The same turns and mirrors carry the whole set onto itself, and each row onto the other rows of its family. Which rows share a family with each named row? Give them in list order.
These 15 rows form 3 families of 5 rows each.
q742: [-0.61 -1.74 -1.86  0.35 -1.07  1.97 -1.63  0.57  0.49]
q389: [-0.83 -0.77 -1.84  1.32  2.42  0.09 -2.53  1.62  1.79]
q82: [-0.99  0.82 -1.28 -1.14  0.55  0.27 -1.57 -1.15  1.01]
q309: [-0.91 -1.98 -2.42  0.62  1.87  0.53 -3.38  0.99  1.99]
q63: [-0.94 -1.21 -1.64  0.26  2.25  0.74 -3.37  0.39  2.35]
q433: [-1.21  0.05 -1.46 -1.76  0.22  0.59 -0.76 -1.00  1.53]
q17: [-1.47 -1.98 -3.22  0.09  1.02  0.33 -0.89  1.88  2.50]
q271: [-0.82  0.46 -1.07  0.06  2.20 -1.08 -0.83  0.52  0.42]
q331: [-0.90 -1.15 -2.35  0.54 -0.94  1.13 -0.23  1.42  0.65]
q574: [-1.18  1.15 -1.35 -0.34 -0.11  0.81 -0.59 -0.03  1.40]
q409: [-0.53 -0.74 -1.37 -0.05  2.58 -1.15 -2.17  0.10  0.11]
q376: [-0.27 -0.74 -0.65 -0.07  1.88 -0.53 -1.62 -0.04 -0.66]
q88: [-1.14 -3.17 -2.91 -0.74  1.17 -0.08 -0.98  1.08  1.43]
q740: [-1.26 -2.75 -3.42 -0.73  0.11  0.48 -1.04  0.91  1.73]
q419: [-0.68 -1.02 -1.98 -0.09 -1.33  1.27 -1.05  0.05 -0.04]

Same family as q331: q389, q17, q271, q574
Same family as q409: q82, q309, q740, q419

The same turns and mirrors carry the whole set onto itself, and each row onto the other rows of its family. Which rows share a family with each named row? Give them in list order.
These 32 rows form 4 families of 8 rows each.
q510: [ 0.85 -0.29  0.17 -0.46 -0.75 -0.01  1.41  0.17 -1.57  0.88 -0.56  1.81]
q335: [-0.56  0.81 -0.37  0.22  1.01  0.22  1.45  0.83 -0.19  0.49  0.05 -2.20]
q736: [-0.08 -1.90 -0.23  0.53 -0.76  1.25 -0.51  1.30 -0.50 -0.94  0.61 -0.29]
q779: [-1.24 -2.13 -0.32  0.02 -1.32  0.50  0.11  0.69  0.05  1.17 -0.53  0.79]
q785: [-1.54 -0.22 -0.42 -0.23 -0.03 -0.21  1.53  0.39  0.29  2.15 -0.96 -0.57]
q941: [ 0.49  1.18 -0.26  0.65  0.10  1.73  0.58 -0.88  0.23  1.25 -1.21  0.44]
q663: [-0.15 -0.57  1.48  0.21  0.07 -2.14 -0.26 -0.70  0.91 -1.04 -0.43 -1.19]
q587: [-0.29 -0.20 -0.09 -1.48  0.19  0.86  1.68  0.31 -0.75  1.18 -1.49  0.91]
q628: [ 1.11 -1.12  0.41 -0.43 -0.74 -1.48 -0.25  0.39 -0.64 -0.46  0.95  1.50]
q412: [ 0.44  0.13  1.74 -0.97  0.51 -1.95 -0.47 -0.31 -0.54 -0.31  0.48 -0.52]
q657: [ 0.88 -1.13  0.21  1.12 -0.15 -1.27 -0.59 -0.07  1.17 -1.75  0.26 -0.58]
q191: [ 1.09 -1.14 -1.00  1.51 -1.13  0.32  1.09  0.29  0.29 -0.82 -0.61  1.12]
q44: [-0.54  0.51  1.36  0.16  0.11 -0.48  1.60 -1.07 -0.12  0.35 -2.16 -1.00]
q337: [ 0.21  0.86  1.49 -1.01  0.51 -0.53  1.20 -0.56 -1.41  1.01 -1.05 -0.22]
q819: [ 0.52 -1.71 -0.14  0.86 -1.35 -1.53  0.25  0.11  0.71 -1.10  0.01  1.11]
q936: [ 0.12 -0.63 -0.24  0.79 -1.34  0.12  2.09 -0.24 -0.33  0.28 -1.67  1.27]
q368: [ 0.27 -0.67 -0.60 -0.25 -0.40  0.55 -1.05  0.43  1.23 -1.59  1.22  0.86]
q833: [ 0.14  0.44  1.32  0.61  0.84 -0.53  0.37 -0.89  0.58 -0.78 -1.29 -2.09]
q394: [ 0.30 -0.63 -1.14 -0.33 -0.28  2.15  0.53  0.42  0.35  0.31 -0.79  1.45]
q884: [ 0.34  0.38  0.09  1.03 -0.12  1.07  2.03 -0.55 -0.29  0.18 -2.16 -0.35]
q963: [-0.35 -0.29  0.73 -1.47  0.04 -1.47 -0.54  0.33  0.54 -1.47  1.29  0.09]
q507: [-0.73  0.18  0.42  0.38 -0.06  0.07 -0.12  0.75 -0.09 -1.55  1.44 -1.85]
q158: [-0.26  1.06 -0.20 -0.81  1.35  1.37  0.92 -0.26  0.61  0.93 -1.36 -0.74]
q908: [ 0.08 -1.23 -1.03  0.40  0.31  1.37  1.08  1.35 -0.62  1.08 -0.81 -0.66]
q172: [-2.12  0.81  0.64 -0.26 -0.32 -1.15  0.67 -0.02  0.65  0.30  0.64 -1.42]
q626: [-0.72  0.95  1.00 -1.88  1.26 -0.88  0.90 -0.17  0.08  0.29 -0.54 -1.03]
q228: [-0.31  1.03  0.37 -0.79  1.23 -0.24 -0.60 -0.29  1.48 -0.92  0.62 -1.35]
q240: [-1.79 -1.11  0.71 -0.05 -1.57 -0.41 -0.73  0.30  0.42 -0.72  1.04 -0.06]
q220: [ 0.25  1.47  0.90  0.28  1.07  0.39 -0.72 -1.22  0.96  0.46 -0.42 -1.22]
q840: [ 0.83  0.07  0.12  0.69  0.16 -0.29 -1.76 -0.56  1.50 -0.57  0.95 -0.02]
q875: [ 1.09 -0.23 -1.02  1.06 -0.74  1.09 -0.44 -0.21  0.77  0.23  0.22  1.60]
q428: [ 0.09 -1.45 -0.34 -1.09 -1.07  0.24  0.24  0.77 -0.27 -0.60  0.30  2.05]

Same family as q663: q657, q191, q44, q819, q936, q833, q884
Same family as q510: q941, q628, q412, q337, q220, q840, q875
Same family as q908: q335, q736, q779, q785, q507, q172, q240

